Named turns come first, each shown by rows before and after it. Which turns, in which order, take the first row of each pair that follows to the second? Write the first one first, as in the answered first pair.
dus:
[ 0.95  1.11 -2.65  0.19  2.19 -1.53  0.74  2.41] |-> [-2.15 -0.63 -0.54  1.29 -2.47  2.61  0.27  1.58]
[ 0.51 -0.71 -2.44  1.91  1.28 -0.45 -1.99 -1.37] |-> [ 0.11 -1.02 -0.66  1.95 -0.71  1.80 -1.23 -2.69]
[-3.87 -0.41 -3.06  1.12 -4.80 -3.16 -0.80  1.83] |-> [ 0.91  2.59  0.55 -0.82 -4.93 -0.64  4.07 -3.30]
rari:
[-1.77 -0.66 -3.86  3.52 -6.73  0.01 -1.27 -2.12] |-> [-2.76 -1.70 -5.29  2.87 -2.08 -3.27 -3.78  2.12]
[-0.14 -0.49 -1.68  2.13  3.03 -1.14 -2.88  1.79] |-> [ 0.66  0.45  0.79 -0.13  4.91 -0.99 -1.07  1.85]
[-3.30 -0.22  2.10 -0.35  1.51  0.50 -3.22  1.73] |-> [-2.72  0.48  3.65 -1.37  1.88  1.21 -1.84  0.99]
[ 0.19  0.70 -0.61 -0.49  0.29 -2.37  1.00  0.49] |-> [ 0.44  0.92 -0.14 -0.84  0.22 -2.01  1.56  0.07]
pekan:
[ 0.07  0.69 -1.06  1.69 -4.26  0.43 -1.10 -0.20] |-> [ 2.93  3.05  0.16 -1.05  0.03 -1.70  1.49 -0.07]
[-2.13 -1.92  1.99  0.00 -1.27  1.70 -0.27  1.95] |-> [-0.47  0.33  1.16 -0.56 -3.43  0.56  2.34 -0.03]
[-2.65 -3.79  2.03  2.29  1.96  2.70 -3.72  1.63] |-> [-0.46  0.02 -0.36  2.78 -6.07  1.23  1.40 -3.39]
[ 1.00 -1.24 -0.21  0.10 -1.68 -1.70 -1.35  0.56] |-> [ 1.69 -0.46  0.01 -0.59 -1.13 -2.33 -0.37  0.26]

Each pair is two turns apart.
[ 1.73  1.01  0.27 -1.48  2.86 -0.92  1.48  0.22] |-> [-1.24 -0.85 -1.91  0.21  1.15 -1.75 -1.34  2.43]  rari then dus
[-2.00 -0.13 -2.37  0.81 -0.95 -2.50 -1.56  1.36] |-> [-1.76  0.62 -0.41  0.47 -4.05 -0.57  0.89 -0.72]  pekan then dus
[ 3.21  0.42  4.22 -2.21  2.36  1.06  2.83 -1.60] |-> [ 2.33 -0.56 -2.84  0.49  3.27 -4.38 -1.48  1.66]  rari then dus
[-0.92 -0.77  1.92 -1.24  1.59  0.86  2.06 -0.54] |-> [-0.85 -0.43  1.46 -1.39  1.95  0.26  2.33 -0.30]  dus then rari
[-1.10 -1.84 -0.22  1.17 -2.83  2.76 -1.19 -1.04] |-> [ 1.48 -1.64 -0.18  0.37  3.53  1.29 -2.24 -0.11]  dus then pekan
[-0.52  0.43  0.06  0.15 -3.91  0.63  1.82 -0.54] |-> [-2.28 -0.60 -0.19 -0.57  0.34 -1.19 -0.35  3.39]  pekan then dus
[ 1.37 -1.14 -2.85  1.82  1.05 -1.41 -2.27 -0.17] |-> [ 3.49  0.25 -1.56  0.87  1.32 -0.71  0.02 -2.32]  dus then dus
[-1.50 -1.89  2.49 -0.72  1.27  1.25 -1.33  1.92] |-> [-0.24 -1.27  1.51 -0.99  2.89 -0.31 -1.21  2.20]  dus then dus
[ 0.82 -1.26  1.84 -1.51  2.74 -1.08  1.47  0.71] |-> [-0.17 -0.83  0.31  0.33 -3.27 -0.38  1.94 -1.59]  pekan then pekan
[ 4.18  2.93  4.22 -2.54  1.07  1.98  4.46 -4.05] |-> [ 1.70 -0.23 -3.73  4.47 -5.50  1.14 -1.58 -4.68]  rari then rari
[ 0.26 -0.11 -3.58  2.49 -1.33 -1.97 -1.82  0.51] |-> [ 0.05 -0.46 -2.88  3.02 -2.53 -0.37 -1.87 -0.52]  dus then rari
[ 2.51  0.45 -0.25  0.29  2.71  0.22 -0.21 -1.05] |-> [ 0.68 -1.19 -0.10  1.09  2.54  1.08 -1.97  0.10]  pekan then rari
[ 2.13 -0.84 -1.95  2.65 -2.83  1.58 -0.91 -4.16] |-> [ 0.86 -1.77 -3.47  3.28 -2.42  0.36 -2.71 -2.06]  dus then dus
[-0.96  0.16 -2.34 -0.21  0.74 -3.69 -0.78  2.94] |-> [-0.90  0.60 -1.01 -1.24  1.48 -3.56  0.23  3.24]  pekan then rari
[-0.54  1.61  2.45 -3.39 -1.00 -0.48  3.48  0.69] |-> [ 0.28  1.93 -1.91 -2.23  0.28 -4.24  1.75  1.79]  rari then dus
[-2.85  3.23  1.45 -0.32 -3.21 -0.40  2.68 -1.81] |-> [-1.46  3.30  3.44 -1.51 -0.51  0.70  3.12 -2.17]  pekan then rari
[-3.31 -1.76  3.65 -0.93 -0.73  3.32 -0.40  1.44] |-> [-1.09  1.00  2.40 -1.39 -4.03  1.75  3.03 -1.52]  rari then pekan
[ 0.27  0.12 -3.38  1.01  0.17 -4.89 -0.89  0.71] |-> [ 3.26  1.93 -1.01 -0.15 -0.08 -3.14  2.29 -2.58]  dus then dus
[-0.45  0.84 -0.82 -1.76  2.95 -2.43  0.00  2.45] |-> [-1.31  1.61  1.19 -1.67 -2.80  0.48  2.80 -0.39]  dus then pekan
[ 1.15 -0.12 -3.20  3.14  0.91 -0.09 -2.32 -0.61] |-> [ 2.19  1.17 -3.02  1.97  2.35 -1.43 -1.03 -0.28]  pekan then rari
[ 2.26  1.54  2.00 -2.02  1.99  0.40  1.90 -0.23] |-> [-0.34  0.11  2.99 -1.16 -1.47  3.10  0.89 -0.35]  dus then dus
[ 0.80 -0.94 -1.97  3.62 -2.43  2.02 -1.47 -3.49] |-> [ 3.62  1.39 -2.18  1.90 -0.03 -0.48  1.08 -4.13]  pekan then rari
[-3.12  0.36  0.70 -1.19  0.40 -0.94 -0.50  2.26] |-> [-1.90  1.28  2.15 -2.22  0.67 -0.25  1.12  0.97]  rari then dus
[ 1.15  0.29  2.76 -0.28  3.68  0.57 -0.36  1.46] |-> [-1.50 -1.73  1.10  1.99  0.01  1.51 -2.66  1.76]  pekan then rari
[ 0.32 -0.26  0.99 -0.21 -1.69  3.47  0.35 -3.98] |-> [-0.16 -1.46  2.12 -0.99  2.42  3.66 -1.32 -1.81]  pekan then pekan
[ 4.13  2.69  3.71 -2.00  1.13  2.24  3.81 -2.14] |-> [ 3.20  1.51 -4.94  1.47  2.41 -4.32 -1.60  1.51]  rari then dus
[-0.93  3.12 -2.16 -0.86  2.30 -4.57 -1.06  2.93] |-> [ 0.94  5.04  1.79 -2.85  0.44 -1.55  3.25 -0.68]  rari then rari
[ 0.18  0.02  0.68 -1.05  0.03 -0.81  1.11 -1.19] |-> [-1.20 -0.67 -0.50 -0.30 -0.70 -1.49 -0.26 -0.08]  dus then pekan
[-2.33 -0.09  3.35 -1.87  2.68  1.12 -0.30  2.64] |-> [-4.28 -1.29  0.49  0.71 -2.54  1.28 -1.92  1.95]  pekan then rari
[-0.59  1.97  3.38 -3.47  0.75 -0.06  3.19  1.19] |-> [-1.85  1.64  2.95 -3.32  0.57 -0.55  2.65  2.24]  dus then rari
[ 1.06  0.05  0.84  0.28  0.71  0.55  0.20 -1.34] |-> [ 0.44 -0.12  0.38 -0.07  1.92 -0.45 -0.41  0.07]  dus then rari
[ 1.85  2.88  0.34 -2.47  1.40 -4.00  3.09  0.07] |-> [-2.69  0.08 -2.69  0.20 -1.70 -4.61 -1.08  2.85]  rari then dus
[-2.46  1.42  2.12  0.02 -3.05 -0.86  2.91 -0.97] |-> [-3.54  0.21  2.42 -0.70  1.33 -2.16  0.71  2.68]  pekan then dus
[ 0.85 -3.34  3.31  0.72 -0.24  4.72 -2.41 -0.43] |-> [ 5.14 -0.96  2.10 -0.37  3.69  1.66 -0.76 -1.50]  rari then dus
[-1.49  0.69  1.23 -2.15  3.84 -0.68  1.06  2.47] |-> [-1.67  1.93 -0.83 -0.26 -3.85 -0.67  2.95 -1.08]  pekan then pekan
[-1.28  0.96  2.49 -2.48 -0.21 -1.51  3.45  1.51] |-> [-2.13  0.73  2.32 -2.15 -1.06 -1.32  3.38  1.75]  dus then rari
[ 0.95 -0.41  0.44 -0.33  3.65  0.18 -1.27  1.32] |-> [-0.72 -1.58  0.98  0.95  0.06  2.98 -1.87  0.02]  rari then pekan
[-0.38  1.76 -0.03 -0.06  0.58 -1.74  1.00  1.53] |-> [-1.02  1.66  0.93 -0.25 -0.83 -0.57  1.61  1.19]  dus then pekan
[-0.14  0.04  0.96  0.66 -0.87  2.59  0.46 -0.72] |-> [ 2.19  1.10 -0.40  0.54  1.33  0.54  0.67 -0.87]  rari then dus
[-2.38  1.25  2.26 -3.13 -0.92 -0.77  2.90  2.04] |-> [-4.06 -0.29  1.16 -1.80 -0.52 -0.75  0.15  3.61]  dus then pekan
[ 3.28  1.85 -0.70  1.33  2.13 -3.42  1.26 -0.55] |-> [-2.56 -1.60  0.04  2.17  0.87 -2.03 -2.02  3.58]  dus then rari
[ 0.49  1.23 -0.02 -2.63  0.99 -3.50  0.33  0.61] |-> [-2.98 -0.79  0.96 -1.76 -1.75 -1.33 -1.04  1.70]  dus then rari
[-2.08  1.27 -6.17  1.94 -0.67 -1.96 -0.88  3.25] |-> [-2.35  0.55 -4.63  3.16 -4.64  1.95 -0.38  0.32]  dus then rari
[-0.60  0.46  1.29 -0.08  1.66  0.44  0.07  0.85] |-> [-1.54  0.23  0.72  0.94 -1.38  0.92  0.03 -0.05]  dus then pekan
[-2.72 -1.72 -1.44  0.72 -2.48  1.15 -0.43  1.02] |-> [-0.16 -0.20  0.24 -2.32  3.31 -0.56  1.24  2.13]  pekan then pekan
[ 0.35  2.16  1.94 -1.84  1.89  1.23  2.68  0.34] |-> [-3.19  0.31 -1.82  1.05 -2.58  0.21 -0.27  1.86]  dus then pekan
[-1.05  0.16  1.05  0.53 -0.37  0.64  0.50  0.81] |-> [-0.91 -0.24  0.69  0.75  0.59  0.65 -0.28  1.26]  dus then pekan
[ 1.64 -1.69  0.35  1.80  4.77 -0.29 -0.79  2.35] |-> [ 3.20  1.44 -1.47  2.29 -1.81 -1.44  3.02 -1.62]  pekan then pekan
[-0.47 -0.52  0.56  0.89 -4.03  0.54 -0.13 -1.82] |-> [-1.20 -1.13 -1.54  1.38 -2.34 -1.95 -2.14  0.68]  dus then dus
[-1.03 -0.28  2.15  0.70 -3.56  4.09 -1.34 -1.88] |-> [ 4.33  2.66  0.63 -0.44  1.07  0.95  0.71 -3.56]  rari then dus
[ 0.76 -0.42  0.54  2.17  1.80  0.01 -1.38 -1.61] |-> [ 0.78  0.34  0.09  2.32 -0.41 -0.09 -0.43 -2.52]  dus then pekan
